Each path below is one point turned by a fixed rotation once a step. After each direction that follows a path, write how fast that rotation turns it, in degrees a step (0 if it stays still).
Each turn is a multiple of 5 degrees from 10 to 175, or 0.
Each row of a path follows its step; steps can be skipped.
Rotation 1:
step 0: [-0.52  0.05  1.79 -2.52 -1.18 -0.31  1.50  2.07  0.36  0.80 -0.58  0.74
  0.61 -0.21 -1.92 -1.96  1.29  0.37  0.70  1.12  5.35  1.48 -0.61  1.64
  1.33 -0.44 -0.23  0.05  1.43  1.44 -1.72 -0.43 -0.57 -3.45  2.54 -1.24
  2.41  2.36  0.46 -2.38  1.39 -0.31 -3.06  1.82  0.35  1.63 -1.75 -0.02]
step 1: [-1.59 -0.81 -1.26  0.31 -0.13 -3.78  2.49  1.60 -0.08 -1.12 -0.29  0.86
  3.91  0.69  0.43  1.35 -1.23  0.39  3.37 -0.11  0.81  2.93 -0.30  1.26
 -0.06 -0.45  1.28 -1.30  2.34  3.71 -0.43 -0.45 -2.24 -1.41 -2.92  2.50
  1.13 -0.86 -0.32  1.79 -0.31 -1.15 -1.57  0.91  2.20  0.49  0.88 -0.01]
step 2: [ 0.29  1.51  2.04  2.29 -1.42 -1.03  1.40 -0.05  1.71 -2.00 -0.48  0.32
 -1.81  0.00 -1.64 -0.48 -1.53  0.37  1.83  0.14  2.89  0.23 -1.84  0.09
  0.11 -1.80 -3.29  0.70  2.43  1.08 -1.81  1.25 -1.25 -3.53  3.36  3.06
  0.23 -1.26 -0.32  1.11  0.42  1.48 -0.35 -0.36  0.76 -1.05  0.37  3.86]
step 3: [-0.07  0.07  0.41 -1.22 -0.26 -0.88  2.02  2.17 -2.73  0.04  1.32  1.61
 -1.33 -0.26  0.57 -0.28 -0.25 -1.15  0.33  0.33  0.79 -2.15 -1.76  4.45
 -1.94 -1.20 -1.06  1.28  2.59  0.12 -2.82 -1.78 -1.97 -0.52 -3.19  1.84
  2.26  3.14  0.09  2.11 -1.37 -1.21 -2.55 -0.28 -0.70 -0.39  0.64  2.01]
step 4: [-1.38 -0.10  1.88  1.89 -1.38  0.87  0.54  2.26  1.04 -2.33  0.93  1.20
 -2.05 -0.04  0.83  0.32 -3.38  2.54 -0.58 -3.36  1.49  0.65  1.53 -0.15
 -3.69 -1.14 -1.06 -0.96 -0.11  1.05 -0.84 -0.10 -2.86 -1.29  1.12  1.82
 -0.94  0.71 -1.84  3.32 -0.96 -2.00 -0.39  0.26  1.10  0.67  2.27 -2.22]
step 5: [ 0.03  2.43  1.34 -1.47 -1.42  3.43 -0.15  0.53 -0.35  1.28 -0.53 -0.90
 -1.58 -0.90  1.45 -1.11  0.22  0.92  0.00  3.05  2.59 -1.42  1.47  4.67
 -2.64 -0.94  0.05 -0.64 -0.12  1.62 -0.24 -0.71 -0.36 -4.38 -0.10  2.20
 -1.01  1.22  0.52  1.09  1.44 -1.68  1.54 -0.15  0.99 -1.69 -1.35  1.18]
step 6: [-1.64  1.90 -1.55 -2.55 -1.59 -1.35  0.64 -0.21 -0.65  0.45  2.55  2.01
  0.55  0.37 -2.57  1.62 -0.94  3.62 -1.84 -1.20 -1.25 -1.58  0.93  1.31
  0.42 -1.06 -2.31 -1.81  0.16  1.82 -0.48  0.52 -0.20 -1.95 -3.03  1.53
 -0.79  0.66 -0.54  4.04 -0.96 -1.17  0.76  2.38  0.59 -1.06 -1.26 -2.71]
step 7: [-1.57  0.98 -0.99  1.42 -2.76  1.35 -0.36  3.25 -1.26  2.30 -0.98 -1.34
 -0.12 -2.55 -1.80 -0.48  0.59  2.75 -2.28  0.05  0.01  1.18  1.63 -0.14
 -2.64 -1.66 -0.07 -0.98  2.28 -1.05 -2.44  0.72 -0.82 -2.14  2.70  0.10
 -0.54 -2.11 -2.60  1.41 -0.03  1.45  1.36  1.25  0.76 -1.38 -2.72  1.28]
step 8: [-1.67  1.34 -0.92 -1.56 -1.81  0.34  0.60  1.51 -3.18 -0.15  1.23  0.66
  1.54  0.07 -2.16  2.10  0.09 -1.34 -2.34  2.08  0.89 -0.60  2.53  0.87
 -1.72 -3.17 -1.39  1.24 -1.93  2.50 -3.52 -1.07  1.66 -1.76 -4.05 -1.02
  0.49 -1.74 -0.48 -0.88 -0.24  0.37  0.40 -1.44  1.51 -0.15  1.08  0.94]
step 9: [ 0.16  1.80  0.18 -0.31 -1.63 -0.77  2.71  1.47  0.52 -0.17 -0.17  0.66
  1.32 -1.01 -4.15  0.89  1.05  1.18 -0.98 -2.15  2.58  3.00  2.45  1.08
 -1.96  2.64 -3.29  0.96 -0.14  0.11 -0.27 -1.56 -0.23 -0.86  1.72 -2.26
 -0.08 -1.31 -1.13  1.85 -2.93  0.49  2.85  1.06 -1.10  1.48  1.36 -0.62]
[-0.14  0.18  0.76 -0.36  0.32  0.12 -0.04  0.11 -0.31 -0.20 -0.43 -0.44
  0.05  0.30  0.43  0.16 -0.62 -0.95 -0.62 -0.58 -0.74 -0.57 -0.49  0.30
 -0.45  0.23 -0.60 -0.28 -0.03  0.09 -0.36 -1.02 -0.25 -0.38  0.69 -1.04
  0.51 -0.61 -0.16  0.17 -0.87 -0.22  0.07 -0.73 -0.68  0.04  1.12  0.34]
65
[ 0.83  0.94  0.27 -1.12 -0.12 -0.27  0.26  0.21  0.14 -0.08  0.78 -0.26
  0.47 -0.22 -0.05 -0.51  0.23 -0.41 -0.86  0.22  0.57 -0.44  0.04  0.38
  0.98  0.29 -0.52  0.80  0.04  0.02 -0.33  0.51  0.37  0.01 -0.32 -0.60
 -0.46  0.69  0.57 -0.02 -0.02 -0.18 -1.06 -0.40  0.26 -0.97  0.36 -0.27]
130
[-0.38 -0.69 -0.12  0.24  0.33 -0.59  0.27 -0.35 -0.33 -0.33 -0.44  0.17
 -0.19 -0.30  0.03 -0.52  0.44  0.49 -0.76 -0.05 -0.26 -0.44 -0.74 -0.19
  0.76  0.24 -0.87 -0.47  0.02 -0.09  0.31  0.30  0.74  0.19 -0.06  0.33
  0.18  0.01 -0.49  1.35 -0.09 -0.06 -0.02 -0.25 -0.66 -0.92 -1.02  1.18]
90
[ 0.55 -0.08  0.95  0.53  0.13 -0.22 -0.25  0.67  0.72  0.59 -0.39 -0.58
 -0.37 -0.85 -1.26 -1.04  0.82  0.55 -0.16  0.35  0.16 -0.14  0.19 -0.23
  0.39 -0.25  0.48  0.36  0.28 -0.07  0.46 -0.67 -0.23 -0.57  0.77  0.15
 -0.15  0.31  0.37  0.14 -0.99  0.04  0.27 -0.04 -0.57  0.50  0.13  0.00]
160
[-0.37 -0.85 -0.14 -0.57  0.28  0.35 -0.04  0.90  0.00 -0.87 -0.79  0.25
 -0.26 -0.39  0.20 -0.36 -0.13 -0.02  0.09  0.60  0.90  0.39  0.28 -0.55
 -1.04 -0.04 -0.24  0.71 -1.37 -0.26 -0.27  0.01  0.70  0.43 -0.01 -0.63
  0.34  0.90 -0.04  0.59 -0.27 -0.30 -0.18 -0.31  0.15  0.53  0.06 -0.24]
80
[ 0.31 -0.09 -0.66  0.09 -0.38 -0.70  0.87 -0.24  1.76 -0.30 -0.16 -0.57
 -0.12 -0.34 -0.08  0.03 -0.59  0.57 -0.18 -1.39 -0.45  0.34  0.36  0.31
 -0.29  0.06  0.17  0.51 -0.58  0.03 -0.27  0.22 -0.04  0.69  0.85 -0.07
  0.11 -0.63  0.19  0.58 -0.14  0.04  0.11  0.25  0.47 -0.61  0.13 -0.23]
145
[-0.42 -0.26  0.73 -0.07  0.53 -0.18  0.08  0.52  1.38  0.57  0.49  0.16
  0.85  0.28  0.43 -0.57  0.61 -0.69  0.26 -0.38  0.29  0.60 -0.66 -0.04
  0.46  0.01 -0.41 -0.44 -1.03 -0.77  0.30  0.20 -0.50 -0.17 -0.61  0.11
  0.90 -0.32 -0.14 -0.30  0.33  0.77 -0.24  0.21  0.16  0.38  0.16  0.54]
25
